In the data rows, zero lies at 4.5, halfway between 4 and 5.
Some points:
Array([2., 6., 2., 3., 8., 5., 6., 3., 6., 6., 3., 6.])
Array([4., 4., 8., 2., 7., 6., 6., 7., 7., 7., 7., 6.])
Array([7., 2., 5., 4., 5., 6., 5., 7., 3., 5., 5., 4.])
Array([6., 6., 3., 5., 4., 4., 3., 6., 4., 6., 4., 4.])
Array([9., 6., 2., 5., 2., 5., 5., 2., 5., 9., 4., 0.])
Array([4., 3., 6., 6., 3., 6., 5., 5., 6., 4., 5., 6.])
Array([5., 7., 5., 7., 2., 3., 6., 4., 3., 4., 4., 5.])
Array([5., 5., 4., 4., 4., 4., 4., 3., 6., 4., 3., 6.])
Array([2., 5., 3., 6., 4., 5., 5., 4., 5., 3., 5., 5.])
Array([7., 7., 4., 5., 2., 3., 3., 4., 4., 4., 3., 7.])
Array([3., 4., 5., 6., 5., 2., 5., 6., 3., 5., 6., 0.])
Array([4., 3., 8., 2., 8., 5., 2., 2., 5., 5., 4., 2.])
Array([6., 4., 9., 3., 9., 4., 5., 4., 7., 4., 6., 6.])
Array([7., 5., 0., 5., 3., 3., 3., 3., 4., 7., 5., 7.])
Array([5., 5., 4., 6., 3., 2., 3., 4., 5., 6., 6., 3.])
Array([2., 5., 5., 8., 4., 6., 6., 4., 4., 6., 5., 3.])
Array([6., 4., 5., 3., 5., 5., 5., 7., 7., 6., 2., 2.])
Array([1., 5., 5., 4., 6., 6., 8., 2., 1., 3., 1., 3.])
Array([3., 6., 3., 4., 9., 0., 5., 6., 5., 2., 4., 7.])
Array([3., 3., 4., 4., 3., 4., 7., 4., 4., 4., 5., 2.])
Array([6., 4., 7., 2., 7., 6., 3., 6., 6., 8., 3., 4.])
Array([2., 3., 6., 4., 0., 4., 7., 8., 8., 4., 4., 3.])
Array([6., 4., 7., 5., 3., 4., 4., 4., 3., 1., 6., 4.])
Array([5., 6., 3., 3., 2., 4., 6., 6., 6., 3., 6., 3.])
Array([4., 3., 8., 4., 7., 5., 3., 3., 3., 5., 4., 3.])
Array([5., 7., 4., 3., 6., 2., 5., 3., 3., 4., 1., 6.])
Array([6., 5., 3., 5., 2., 5., 4., 3., 5., 3., 4., 1.])
Array([3., 3., 9., 2., 7., 5., 8., 5., 8., 5., 7., 7.])
Array([2., 5., 4., 7., 0., 3., 5., 4., 3., 3., 4., 5.])
Array([4., 3., 0., 6., 1., 4., 4., 5., 5., 4., 6., 2.])
Array([4., 3., 9., 4., 3., 4., 2., 9., 5., 3., 6., 7.])
Array([7., 2., 5., 5., 4., 5., 3., 3., 4., 7., 2., 4.])
Array([0., 3., 6., 3., 4., 5., 5., 7., 6., 5., 5., 6.])
Array([2., 8., 4., 4., 7., 3., 5., 6., 5., 6., 3., 7.])
Array([5., 4., 3., 6., 2., 6., 5., 5., 5., 5., 6., 3.])
Array([2., 5., 5., 3., 4., 4., 4., 3., 5., 3., 7., 5.])
Array([3., 5., 5., 7., 4., 6., 6., 5., 4., 4., 6., 6.])
Array([5., 6., 4., 0., 1., 3., 2., 5., 6., 2., 6., 4.])
Array([5., 5., 8., 6., 6., 3., 5., 5., 5., 4., 5., 4.])
Array([7., 5., 4., 5., 3., 5., 5., 4., 9., 5., 3., 5.])
Array([4., 3., 5., 6., 4., 6., 6., 4., 5., 3., 6., 2.])
Array([3., 7., 4., 4., 4., 5., 4., 4., 5., 3., 3., 4.])
Array([4., 7., 3., 5., 1., 6., 5., 3., 4., 4., 4., 4.])
Array([2., 3., 4., 5., 5., 4., 1., 6., 4., 5., 7., 5.])
Array([7., 5., 2., 5., 5., 7., 5., 4., 3., 4., 8., 5.])
Array([3., 6., 5., 4., 5., 5., 5., 6., 5., 5., 6., 6.])
Array([6., 3., 6., 4., 5., 7., 4., 3., 7., 4., 3., 0.])
Array([5., 5., 5., 6., 6., 5., 8., 1., 5., 6., 3., 5.])
Array([3., 6., 6., 9., 6., 7., 4., 6., 6., 4., 4., 7.])
Array([6., 4., 3., 6., 4., 5., 4., 7., 5., 7., 3., 4.])
Array([7., 6., 3., 8., 4., 6., 4., 4., 0., 6., 3., 4.])
Array([6., 8., 3., 9., 2., 5., 3., 2., 6., 5., 6., 4.])
Array([7., 5., 9., 3., 5., 5., 7., 4., 5., 3., 7., 5.])
Array([4., 3., 5., 0., 3., 4., 6., 3., 4., 3., 3., 3.])
Array([6., 2., 6., 7., 3., 4., 4., 4., 4., 6., 3., 5.])
Array([5., 3., 5., 4., 7., 4., 4., 5., 4., 6., 3., 7.])
Array([4., 6., 5., 4., 8., 5., 6., 4., 6., 5., 4., 7.])
Array([5., 5., 4., 5., 4., 4., 5., 0., 4., 1., 4., 5.])
Array([7., 6., 6., 5., 4., 5., 5., 6., 2., 2., 2., 7.])
Array([8., 4., 4., 4., 4., 3., 4., 6., 5., 4., 9., 5.])
Array([6., 3., 3., 3., 6., 6., 4., 9., 6., 5., 4., 6.])
Array([5., 6., 3., 4., 3., 4., 3., 4., 2., 4., 3., 5.])
Array([6., 2., 6., 1., 5., 7., 6., 5., 4., 5., 4., 0.])
Array([6., 5., 5., 4., 5., 5., 4., 2., 3., 4., 6., 4.])
Array([8., 4., 7., 6., 4., 6., 4., 5., 6., 4., 3., 6.])
Array([4., 7., 5., 6., 3., 3., 3., 5., 4., 4., 0., 6.])
Array([4., 5., 2., 4., 4., 3., 6., 6., 5., 3., 3., 5.])
Array([4., 4., 7., 4., 4., 5., 6., 4., 5., 0., 6., 1.])
Array([8., 4., 5., 5., 6., 1., 3., 4., 4., 6., 5., 5.])
Array([6., 9., 7., 4., 4., 6., 4., 4., 4., 5., 7., 6.])
Array([7., 6., 2., 6., 3., 4., 4., 3., 5., 5., 5., 4.])
Array([6., 4., 1., 8., 2., 6., 3., 2., 3., 4., 4., 3.])
Array([9., 4., 6., 5., 4., 1., 4., 5., 5., 5., 4., 5.])
Array([3., 7., 3., 4., 1., 4., 8., 6., 2., 5., 2., 3.])
Array([7., 4., 0., 0., 5., 3., 4., 4., 4., 5., 4., 4.])
There is one direction along which these points spread out most. Where along it does each point below lie, from 0 to 99? The average is 50, and the first point in the table lies past the average.
Array([6., 5., 5., 4., 5., 5., 4., 2., 3., 4., 6., 4.]) 48
Array([8., 4., 5., 5., 6., 1., 3., 4., 4., 6., 5., 5.]) 50
Array([9., 4., 6., 5., 4., 1., 4., 5., 5., 5., 4., 5.]) 49
Array([5., 4., 3., 6., 2., 6., 5., 5., 5., 5., 6., 3.]) 37
Array([5., 5., 4., 4., 4., 4., 4., 3., 6., 4., 3., 6.]) 48
Array([0., 3., 6., 3., 4., 5., 5., 7., 6., 5., 5., 6.]) 73
Array([6., 9., 7., 4., 4., 6., 4., 4., 4., 5., 7., 6.]) 54
Array([2., 3., 6., 4., 0., 4., 7., 8., 8., 4., 4., 3.]) 58
Array([5., 6., 3., 3., 2., 4., 6., 6., 6., 3., 6., 3.]) 44
Array([6., 4., 7., 5., 3., 4., 4., 4., 3., 1., 6., 4.]) 50
Array([5., 3., 5., 4., 7., 4., 4., 5., 4., 6., 3., 7.]) 64
Array([2., 8., 4., 4., 7., 3., 5., 6., 5., 6., 3., 7.]) 61
Array([4., 5., 2., 4., 4., 3., 6., 6., 5., 3., 3., 5.]) 45
Array([8., 4., 7., 6., 4., 6., 4., 5., 6., 4., 3., 6.]) 55
Array([4., 3., 8., 4., 7., 5., 3., 3., 3., 5., 4., 3.]) 67
Array([3., 6., 5., 4., 5., 5., 5., 6., 5., 5., 6., 6.]) 61
Array([7., 2., 5., 5., 4., 5., 3., 3., 4., 7., 2., 4.]) 44
Array([5., 6., 3., 4., 3., 4., 3., 4., 2., 4., 3., 5.]) 34
Array([2., 5., 4., 7., 0., 3., 5., 4., 3., 3., 4., 5.]) 30
Array([7., 5., 4., 5., 3., 5., 5., 4., 9., 5., 3., 5.]) 46
Array([6., 5., 3., 5., 2., 5., 4., 3., 5., 3., 4., 1.]) 29
Array([6., 3., 3., 3., 6., 6., 4., 9., 6., 5., 4., 6.]) 64
Array([7., 5., 2., 5., 5., 7., 5., 4., 3., 4., 8., 5.]) 41
Array([4., 7., 3., 5., 1., 6., 5., 3., 4., 4., 4., 4.]) 29
Array([3., 4., 5., 6., 5., 2., 5., 6., 3., 5., 6., 0.]) 49
Array([7., 5., 0., 5., 3., 3., 3., 3., 4., 7., 5., 7.]) 26
Array([1., 5., 5., 4., 6., 6., 8., 2., 1., 3., 1., 3.]) 51
